(in the rows, 128 means zero)
The rows of A fall into several groups, and each row is roughly a mix of its group's hidden directions.
A, 138 rows:
[[188 110 103 143 123 113 106 130  99 176]
 [114 107 170 120  90  87  85  97 146 128]
 [108 131  66 178  95 133 146 136 109 122]
 [130 170  94 141 162 161 174 133 141  96]
 [142 143  72 109  70 107 124 155 117 123]
 [148 161 111 139  64 137 112 175 131 117]
 [174 109 114  84 156 139 136 135 182 138]
 [143 123  67 194 129 124 126 132 123 112]
 [125 124 166  57 154 135 140 134 153 153]
 [171 171 107 125 158 167 152 119 150  97]
 [120 183 132 110 111 142 119 133 121  61]
 [ 93 147 113 154  90 106 119 120  70 103]
 [153 163  91 179 107 135 134 119 105  87]
 [165 146  89 153  65 138 123 154 125 125]
 [196 141 100 106 118 111 121 142 172 132]
 [131 110 110 196 116  84 140 138 142 156]
 [214 144 111 136 136 113 116 113 131 134]
 [160 140  87 106  74 110 124 164 122 154]
 [136 109 155  86 198 128 120 105 141 121]
 [ 63  86 145  98 125 122 120 139 135 162]
 [115 131 110 162  61 127 120 157  92 144]
 [158 137 113 108 164 193 141 137  94 130]
 [118 142 140 114 185 169 158 119 164 101]
 [ 82 115 186 134 158 156 118 138  99 117]
 [ 89 110 192 149 152 140 131  93 113 117]
 [150 146 172  64 161 142 127 119 141 115]
 [159 169 100 138 166 153 171 135 133  96]
 [180 117 149  95 168 111 117 138 134 173]
 [ 84 159 140 111 152 159 151 104 143  79]
 [ 94 136  93 141 114 187 165 137 101 118]
 [ 71 112 145 168  88  99 123 114 106 138]
 [102 127 104 154  62 119 134 153  97 153]
 [112 147 155 109 180 170 157 140 160 107]
 [151 144 146 109 193 143 123  97 151  94]
 [153 153 148 123 177 132 127  85 154  84]
 [138 153  66 166 148 149 168 124 121 128]
 [121  97 179  78 128 137  92 129 127 161]
 [169 111 159 106 185 126 120 113 141 166]
 [ 78 120 161  71 109 134 141 139 134 159]
 [ 61 126 112 157  92  98 142 150 137 129]
 [ 65 157 128 122 140 132 161 139 167  97]
 [122 129 101 166  55 114 130 141 107 142]
 [123 131  93 119  73 148 141 179 104 151]
 [ 96 149  91 165  70 140 140 137 108 109]
 [ 87 124 167 122 188 152 150 119 148 115]
 [122 120  74 196 105 123 126 130 110 120]
 [154 114 156 114 206 131 121 107 128 142]
 [127  96 181 122  94  83  93 110 123 120]
 [ 89 126 174 122 116  74 117 101 140 100]
 [125 135  65 163 141 136 165 158 117 155]
 [ 97 136 131 200 164 145 140 108 112 125]
 [123 142 147 130 181 159 156 106 169  93]
 [102 116 103 123  71 132 142 165  91 158]
 [183 149 120  78 157 160 147 137 147 131]
 [159 116 142 122 204 127 128 126 164 141]
 [ 92  98 107 133  86 125 136 168 106 173]
 [174 127 102  84 166 161 143 145 151 143]
 [106  86 117 141  91 105 101 141 119 184]
 [ 98 146 108 156  68 118 125 124  78 121]
 [106 117 146 193 160 123 139  94  94 132]
 [116 121 167 157 199 140 133 116 155 126]
 [ 81 127 171 112 130  66 131 136 133 113]
 [171 124  82 142 107  91 130 114 174 144]
 [185 119 104  89 144 139 131 140 165 164]
 [133 157  79 183 116 118 169 127 125 109]
 [ 85 118 179 117 105 107 109  94 142  93]
 [ 78 134 179 107 166 158 148 136 116 114]
 [179 106 144  95 166 122 129 143 160 165]
 [181 136  98 133  78 106  94 123 102 126]
 [ 78  93 169 106  93 118  98 145 136 141]
 [ 80 146 110 149  86 159 141 125 102  88]
 [186 116 114  75 138 136 127 140 153 162]
 [195 124 117 105 145 100 111 107 168 122]
 [ 89 132 131 122  50 133 131 131 114 100]
 [ 78 143 176 101 144  96 141 132 140  93]
 [113 141  93 125 155 162 168 185 128 143]
 [117 153 179  83 152 119 115  96 142  93]
 [105 139 114 114  46 130 128 143 110 110]
 [101 137 164 108 181 158 160 119 153 103]
 [ 64 124 170 116 150 154 147 138  98 126]
 [125 142 158  99  80 119 105 181 157 139]
 [115 118 171 155 198 139 132 105 136 129]
 [165 117 159  96 189 135 120 127 149 156]
 [140 114 181  71 154 126 120 129 151 157]
 [144 146  65 113 110 179 145 150 116 124]
 [168 161 142 113 161 160 143 106 126  77]
 [127 153 108 159  86 137  89 143 109  76]
 [171 117 153 119 185 124 126 139 143 176]
 [185 119  89 141 117 176 121 149 127 154]
 [173 112 163 105 172 108 117 131 127 174]
 [ 94 165 146 115 149 141 153 109 156  71]
 [ 84  87 146 124  97 101  96 129 111 169]
 [168 117 153 103 192 136 123 130 143 162]
 [143  96 162 129 193 110 126  90 136 138]
 [186 137  82 111 104 112 141 129 170 131]
 [184 127 114  81 163 165 130 140 143 140]
 [119 130  82 192  95 127 119 128 100 108]
 [166 120 129  88 165 148 130 142 185 144]
 [108  85  98 140 146 121 165 126 137 187]
 [119 138  83 143 149 192 157 121 100 125]
 [119 124 142  96 199 127 145  92 152 116]
 [ 96 143 145 122 187 160 162 111 153 105]
 [ 88 142 130 104  66 133 123 141 114  84]
 [ 53 131 146  88 112 142 131 119 109 113]
 [ 80  89 109 156  86 114 118 140 124 167]
 [108 101  94 148 110 106 126 164 121 190]
 [140 144  76 128  65 121 133 160 113 138]
 [ 79 137 108 129 149 181 169 148 120 109]
 [110 120 109 163  60 124 125 149  94 146]
 [147 131  91 114 158 179 139 160 103 165]
 [165 114 140 106 201 143 129 119 147 149]
 [ 59 107 140 160 101  99 128 116 110 136]
 [127 120 164  90  88 160  81 130  98 136]
 [ 78 121 186 123 152 144 119 131  87 120]
 [107 133 150 122 190 164 153 124 165 109]
 [ 92 134 121 170  84 117  93 132 105  88]
 [132 155 132 126 188 167 146 122 168 100]
 [123 111  87  77 158 167 151 145 141 152]
 [143 130 147  80 193 144 135 128 162 119]
 [181 118 123  66 148 147 130 144 139 155]
 [130 100 124 136  93  88 111 176 150 172]
 [108 115  91 134  73 143 142 168 101 158]
 [141 153  73 109  68 128 119 148 111 136]
 [161 117 132 143 205 116 124 112 144 152]
 [134 127 163 134 174 111 102  70 121  99]
 [154 138 154 135 177 115 114  82 162  96]
 [124 150 159 122 185 164 146 120 161  94]
 [140  98 121 133 108  83  97 142 116 189]
 [154 143  87  96  71 117 122 161 113 144]
 [ 79 150 129 119  74 150 126 143 136  84]
 [191 134 105  97 158 155 135 152 157 138]
 [156 139 139  95 192 148 131 119 167 108]
 [ 81 106 110 146 104 117  77 165 137 105]
 [ 76 124 143 177 105  95 113 108 108 103]
 [109 156 173 101 145 114 126  90 147  79]
 [177 116 121  79 172 127 125 137 166 141]
 [182 113 104 109 152 137 136 131 178 165]
 [148 114 112 134  72  91  96 148  97 158]]
Here is one row of each group, with its name. Which group are the others in?
[ 58  96 144 114  95 127 111 134 114 151]
(21)
[185 121  81 135 109  95 103 127 152 148]
(39)
[101 114 136 109 139 200 128 114  87 119]
(49)
[101 145 113 186  93  98 127 136  86 131]
(87)

[156 145 154 121 182 133 122  92 162  91]
(39)
[166 109 129 153 192 102 129 113 136 162]
(87)
[127 111 156 159 193 132 133 106 171 131]
(87)
[ 99 133  84 131 152 168 162 165 111 155]
(49)
[ 99 111 120 157  71 112 121 161 102 163]
(39)
[ 91 142 107 133  56 138 134 140 126  95]
(87)
[107 136 167 123 175 170 155 139 163 105]
(39)
[ 74 142 112 142 103 131 101 133 110  70]
(21)
[ 68 117 122 169  83 105 135 123 108 137]
(21)
[158 172 113 143 153 140 161 112 147  75]
(49)
[ 93 114 150 133 100  69  98  94 142 138]
(49)
[ 79 155 154 106 145 149 148 113 151  79]
(49)
